128 stands for zero in the data rows.
Here are some points, one per row:
[118  93  81 165 101 102 115 144 150 177  64 138  75 145 132 128 144  82 155 112 102 135 158  55 116 240 117 112 146 183 103  56  43  84 182 165 142 153 148 103 186  35 122  96 107 166 112 134  88 206 151  99 112  43 111  36 207 207 120 115 107 210 166 184]
[121 104 121 126 150 155 149 111 101 101 136  48 184 179 135 145 162  56  68  71  81 144  81 168 108 203 154  86 111  88 168  88 171 120 105 102 139 143 153 165 119 145 142 131 131 161 108  93 198 132  59 121 121 135 132 160 137 147 139 147 128 124 133 104]
[147 180 168 154 124 105 151 163 152 127 122 134 145 132 128 113 118 141 172 117 147 136 163 118 160 135 152 187 108 122 134 104 157 130 130 100 124  77 144 166 126 170 175 135 128 104 129 108 113  93 178 132 131 117  84 171 141 144 156 152  86 142 109 141]
[166 134  94  99 109  77  99 160 131  84 104  99 144 142 179 174 125 132  90 129 165 140 109 141 142 139 124  95 123  97 152 141 115 183 140 133  89 118 136  85 123 148 134 142 130 155 161 153  90 187 146  91 139 119 153  82 154 156 115 125 141  62 125 114]
[114 183 132 114  60 142 128  66 109 141 147 173 137 118 220  96 148 170 113 155  27 113 166  94 138 123 152 123 129 181 141 131 109 118 107 134 117 115  66  95 131  62 151  42  41 125  59 143 107 140 127 100 155  97 211 104 103 121 143 167  88 145 178 139]
[128 139 128 146 145 153  91  67 120 103 121 124 102 151 123 150 130 108 117 131 151 152  89  97 137 123 125 117 140  52 153 140 122 177 106 155  37 133 139 150 113  93 114 173 143 111  75 123 142 145 124 127 123 186 121 140 125 116  85 162 180 111 116 182]
[181  91 116 114  97 138 158 140  82 124 111 111 137 132 135 119 124 161 180 109 136 118  74 106 129 116 123  98 149  81 128 165  63 144 132 139 104 182 128 147 116 137 153 142 101 155 159 177 130 123 106 117 107 119 134 127 159 153 107 132  75 108  79  94]
[109 100 109  67 193 125 151 129 119 152 129 120  86 156 193  82 194  33 165 111  94  95 124 160 125 105 151  89  76 133  39 153 255 139 143 134 203 161 130 196 206 202  82 174 132 124 106 141  89  76  89 107 116 109 152 108 182  32  64 115  99  94 137 178]
[137 130 170 163 112 142  93 180 157 186 107 120 105  95 132 174 134 193 147 124 172  95 134 160 143 165 187 188 124 155 129  50 164 141 117 136 121 166 128 134 159 136 171 122 128  65  99 113  85 133 129 148 113 132 120 217 127 115 174  79 113 172 117 116]
[100 164 193 126 115 146 139 218  86 158 143 127 127 134 157 123 105 125 169 151 154 124 188 125  86 108 196 185 137 104 172  80 167 109  78 152 130  79 158 119 107 161 159 117 171  95 135 107  67 116 153 175 104 171 130 111 140 130 167  90 125 198  92 120]
[141 101 121 104 176 132 124 136 120 118 127  97  86 112 145 117 173 130 155 111 132 114 119 100 157 120 152 132 131 124 118 131 184 145 145  81 177  85 147 144 151 148 144 129 160 110 101 127 127  95 117 101 131 115 147 137  82 156 100 155 120 140 136 122]
[164 135 137 127 105 118 146  96 142 105 119 112 124 136  95 111  51 155 120 140 124 164 129  94 121 119 154  89 169 114  86 152 107 189 134  96 101 141 113 106 160 133  82 100 174 132 157  52 131 153  92 118 129 111 104 162 127 123  81 127 148 135 121 138]
[116  89  88 176  84 175  54 149 105 112  94 175 189 145 128 140 107 123 143 167 151  99 133 147 190  70 104 169  62 158  95 162 161  73  91 144 128 105 120 111  84 161 152 144 187 117 140 110 151 160 146 180  98 178 122 149 129 131 173   0 114 167 170 114]
[165 126  86  86 159  89  91 130 172  92 131 140 121 110 165 184 100 109 192  61 122 164  91 127 139 117 132  82  93 157 162 141  67 154 173 222  56 139  79  90 121 152 104 113 180  97 150  89 130 146 164 106 128 130 154  67 154 128 197 164 183  88  99 173]
[125  85 153 111 150 115  52 143 128 104 141 107 105 128  89 121 128 152 154 120 136 160 110 130 107 153  92  98 164 116 206 206 138 154 155 155  33 110 115 183 148 140 100 133 126 105 138 130 160 169 154 105 141 170 132  82 137  95 115 119 125  67 152 146]
[209 167 137 109 149 140  78 118 126 142 158 119  85 102 129  71 155  81 118 134 156 146 179 111 129 127 152 153 114 152 147 111 156 127 185 120 163 172 125 115 143 166 136  73 113  73 123 158 120 114 129 169 123 108 117 168 102 124  73 127 107 113 101  88]
[161 112  78 112 135 172 156 108  62 170 131 150 144 141 167 151 140 136  65 103 171 132 118 195  41 151  73 165 167  48  85 121 153  96 130  79 123 127 180 116 104 141  83 110 148 131 159  95 148 124 131 114 150  61 198 149  98 128 164 199  83  82 165 107]
[173 162  91  35 131 108 108 115 112  94  84 172 104 149 137 168 154 159 184 103  56 201 107 135 104 156  91  57 114 100 113  48  86 137 123 132 103  80 104  65  63  85 132 146 101 148 146 112  77 160 189 108 102  55 143  87 114 110 176  89 117  86 100  62]
[116 119 129 126  85 141 139 121 114 168 136 113  90  58 114 148 133 131 101 144 113 165 197 138 225 117 104 102 125 174 143 135 144 135 156 134 170 193 144 135 117  50  93  75  37 128  76 129 128 155 158 107 148 104 130 120 146 152 166 179 126 189 145 113]
[132 181 102 156 114 112 129 119 146  96  76 106  73 117  88 154 122 139 152 116 119 154 128 160 180 114 116 164 150 172 130 116  80  51 107 138 152 139 180  80 114 109 141  98 115 139 142 124 138 118  84  65 101  98 127  94 147 144  84  96  88 102 130 137]
[125  82 146 170 118 148 181 122 144 120 117 149 170 168  91 127 108 143 148 146 142 135 152 119  74 100  62 171 123 181 153 165 107 167 155 105 155 153 110  84 128  75 154 151 170 158 174 112 132  78  91  95 164 184 111 131  92 102 128  89 143 129 108 154]
[122 136 119 130 116 133 128 114 119 167 213 132 150 105 163  80 141  82 127  52  95  83 130 171 142 126 155 106 173 132  89 143 145 111 178  67 105 113 129 137  64 104 123 155 153 126 120 147  88  70 109 110 130  91 218 118 137 129  78 148 150 126 207  85]
[ 25 132 132 131 146 108 145 150  99 122 119 122 100 127 127  74 107 126 110 160 106  98 121 100 126 129 107  86 126 118  53  31 122  60 137 136 111 170  71 111 101 255 115 144 137 119 124 193 125 152 123  90 126 161  11 163  50 153 114 179 182 129 140 118]
[113  91 166 133 121 155 135 119 201 123 158 188 140 162  86 160 137 149 133 153 121 158 131 149 131 109 114 151 145 133 144 180  55 139 136  75 150 152 126 100 134 133 126 163 122 159 162 106 121  98  79 138 121 140  97 107 129 113 128 128 133 137 104 155]
[104 135  57  91 119 112 102 132  91 125  81  91 216 148 138 157 139  90  68  98 196 149  93 136 101 149 163  99 179 134 199 182 118 148  82 141  56 151 181 152 113 164 170 139 119 119  53 130 177 171 156 131 132 148  96 111 153  70 108 144 153  95 106 145]
[ 77 184 117 158 143  79 129 162 127 153 195 118 104 153 132  75 137 212 148 159 155 125  81 118  68 101 103  47  75  98  83  86 133  80 126  98 176 107 124 145 116 189 126 109 161  97 133 190  99 142 132 119 146 152  54 175 147 149 126 143 174 173 114 160]
[ 94 182  85 158 119 167 135 134 139 179 138  94  93  70 107 166 173 167  77 161  74 106 223  99 179 111 117  98 124 255 134 162 157 189 114 131 109 172 118 141 150  76 151  47  20 198  77 159 155  93 158 175  98 132 194 186 137 158 147 215 149 148 167 125]
[157 111 137 142 180 120 165  99 165  76 126 127 127 102 132 107 123 166 130 138 120 127 121 139 138 127 120 119 148 115 150 135 117 124 123  98 103 156 147 124 139 121 128 153 135 172 185 135 143 138 152 137 144 124 112 113 118 121  93 114 137 146 116 129]
[120 125 166 125 148 116 128 128 162 149 142  99 129 137 152 143  95 123  87 127 181 116 145 145 132  72 100 194 157 157  97 115 111 166 115 202 148  74  97 183 113  85 127 161  85 149 164 114 177 121  74 189 113  65  76 105 118 162 153  37 108 148 120 132]
[140 158 112 134 127 133 179 127 160 148 164 114  96 130 139 149 191 109 145 155  93  93 131 138 180 109 133 170 143 184 124 128 135 164 164 108 136 148 114 121 137  77  69  40  93  76  55 170 142 123 164 158 148 131 134 185 114 129 116 150 122 112 166  52]
[135 121 130 150 116 158 121 147 147 114 135  86 161  94  66 129  86 133 113 163 125  93 158 123 129 123 154 182  61 117  94 161 101 121  87 166 144  90 155  91 131 121 148 199 149 110 120 154 164 101  87 181 171  93  99  90 144 101 210  67 122 129 157 117]
[137 111 105 149 193  89 130 100  85  80  85 102 133 152 132 101 161  67 106 128  88 123 122 116 127 185 186  56 138 111 123  96 160 117  80 105 221 135  66 195 133 168  74 172 135  91  98 162 156  65  88 103 123 182 154 125 137 149 153 136 126 137  90 154]
[100 105 113 105 149 142 183  79  92 141 116 144 130  99 171 122 109 110  74 125 130 122  69 132  52 140  89 153 117  65 138 145 156  88 178  61 137 130 183 128  84 140 104 145 123 125 113  93 118 131 126 146  91  76 217 162 113 142 143 157  67  61 158  87]
[164  90 156 132 105  97 129 120 151 128 192 151 144 125  73 192  95 116 110 186 170  83 157 113 136 124 146 162  99 193 114 142 126  68  52 191 129  97 140 145 118  99 129 200 142 129 133 136 159 133  86 125  82  72 116 134 105 123 152  92 107 134 132 123]
[113 112 173 135  71 136 175 104 120 130 107 143 152 123  66  94 133 130 112 121 160 136 120 157 111  87 159 180  82 159 136 130 107 151  84 138 179  89  95 101 114 116 118 175 161 157 190 127 136 146 174 172 160 193 112 107 118 125 103 113 116 128 160 140]
[122 153 125 123 146 133  81 121 171 100 129 108 131 145  98 101  83 121 135 137 130 122  57 116 128 137  97 121 166  67 147 140 150 119 120 113  99 131  92 137 165  89 102 162 104 160 134 129 159 130 141 121 115 184 133 141  94 108 128 165 175 136 101 150]
[ 97 146 195 148 142 136 152 241 105 150 159 208 138  81 152 107 121 130 159  89 141 101 154  93  92 139 155 139 102  48 145 126 148 108 102 162 160  30 164 112  97 178 150  41 116  90 149  99  79 102 162 126 137 151  66 156 143 134  87 105 132 188  89 151]
[ 79  95 160 140  90 112 134  59 150 135 117 200 167 162  46  96  73 162 102 136 117 131 131 138 135 110  75 183 140  92 142 138 112 144 145 118 169 153  91 155 183 103 183  87 197 179 173 116 102 102 139 157 165 200 119  86 114  86 109 147 163 111  97 100]
[142 127 163 126 148 130 111 120 131  98 120 131 146 125 128 145 136 141 147 150 137 141  99 130 133 114 107  84 165 120 124 158  89 120 175 127  92 126 153 125 182 117 128 152 118 140 159 100 139 151 123 129 154 159 150 124 121 123 117 127 182  91  87 142]
Along one direction, these points spread out more than along any other. How many in every 100 of the points above lie lower along it than each point below? Answers are rounded to whole numbers. More than half of the points above lie lower than the first one.
[125  85 153 111 150 115  52 143 128 104 141 107 105 128  89 121 128 152 154 120 136 160 110 130 107 153  92  98 164 116 206 206 138 154 155 155  33 110 115 183 148 140 100 133 126 105 138 130 160 169 154 105 141 170 132  82 137  95 115 119 125  67 152 146] 33
[165 126  86  86 159  89  91 130 172  92 131 140 121 110 165 184 100 109 192  61 122 164  91 127 139 117 132  82  93 157 162 141  67 154 173 222  56 139  79  90 121 152 104 113 180  97 150  89 130 146 164 106 128 130 154  67 154 128 197 164 183  88  99 173] 51
[142 127 163 126 148 130 111 120 131  98 120 131 146 125 128 145 136 141 147 150 137 141  99 130 133 114 107  84 165 120 124 158  89 120 175 127  92 126 153 125 182 117 128 152 118 140 159 100 139 151 123 129 154 159 150 124 121 123 117 127 182  91  87 142] 41
[164 135 137 127 105 118 146  96 142 105 119 112 124 136  95 111  51 155 120 140 124 164 129  94 121 119 154  89 169 114  86 152 107 189 134  96 101 141 113 106 160 133  82 100 174 132 157  52 131 153  92 118 129 111 104 162 127 123  81 127 148 135 121 138] 46
[128 139 128 146 145 153  91  67 120 103 121 124 102 151 123 150 130 108 117 131 151 152  89  97 137 123 125 117 140  52 153 140 122 177 106 155  37 133 139 150 113  93 114 173 143 111  75 123 142 145 124 127 123 186 121 140 125 116  85 162 180 111 116 182] 38
[125  82 146 170 118 148 181 122 144 120 117 149 170 168  91 127 108 143 148 146 142 135 152 119  74 100  62 171 123 181 153 165 107 167 155 105 155 153 110  84 128  75 154 151 170 158 174 112 132  78  91  95 164 184 111 131  92 102 128  89 143 129 108 154] 13
[209 167 137 109 149 140  78 118 126 142 158 119  85 102 129  71 155  81 118 134 156 146 179 111 129 127 152 153 114 152 147 111 156 127 185 120 163 172 125 115 143 166 136  73 113  73 123 158 120 114 129 169 123 108 117 168 102 124  73 127 107 113 101  88] 82
[116  89  88 176  84 175  54 149 105 112  94 175 189 145 128 140 107 123 143 167 151  99 133 147 190  70 104 169  62 158  95 162 161  73  91 144 128 105 120 111  84 161 152 144 187 117 140 110 151 160 146 180  98 178 122 149 129 131 173   0 114 167 170 114] 0
[132 181 102 156 114 112 129 119 146  96  76 106  73 117  88 154 122 139 152 116 119 154 128 160 180 114 116 164 150 172 130 116  80  51 107 138 152 139 180  80 114 109 141  98 115 139 142 124 138 118  84  65 101  98 127  94 147 144  84  96  88 102 130 137] 74
[135 121 130 150 116 158 121 147 147 114 135  86 161  94  66 129  86 133 113 163 125  93 158 123 129 123 154 182  61 117  94 161 101 121  87 166 144  90 155  91 131 121 148 199 149 110 120 154 164 101  87 181 171  93  99  90 144 101 210  67 122 129 157 117] 15
[120 125 166 125 148 116 128 128 162 149 142  99 129 137 152 143  95 123  87 127 181 116 145 145 132  72 100 194 157 157  97 115 111 166 115 202 148  74  97 183 113  85 127 161  85 149 164 114 177 121  74 189 113  65  76 105 118 162 153  37 108 148 120 132] 26
[137 111 105 149 193  89 130 100  85  80  85 102 133 152 132 101 161  67 106 128  88 123 122 116 127 185 186  56 138 111 123  96 160 117  80 105 221 135  66 195 133 168  74 172 135  91  98 162 156  65  88 103 123 182 154 125 137 149 153 136 126 137  90 154] 62
[141 101 121 104 176 132 124 136 120 118 127  97  86 112 145 117 173 130 155 111 132 114 119 100 157 120 152 132 131 124 118 131 184 145 145  81 177  85 147 144 151 148 144 129 160 110 101 127 127  95 117 101 131 115 147 137  82 156 100 155 120 140 136 122] 67
[166 134  94  99 109  77  99 160 131  84 104  99 144 142 179 174 125 132  90 129 165 140 109 141 142 139 124  95 123  97 152 141 115 183 140 133  89 118 136  85 123 148 134 142 130 155 161 153  90 187 146  91 139 119 153  82 154 156 115 125 141  62 125 114] 59
[147 180 168 154 124 105 151 163 152 127 122 134 145 132 128 113 118 141 172 117 147 136 163 118 160 135 152 187 108 122 134 104 157 130 130 100 124  77 144 166 126 170 175 135 128 104 129 108 113  93 178 132 131 117  84 171 141 144 156 152  86 142 109 141] 36
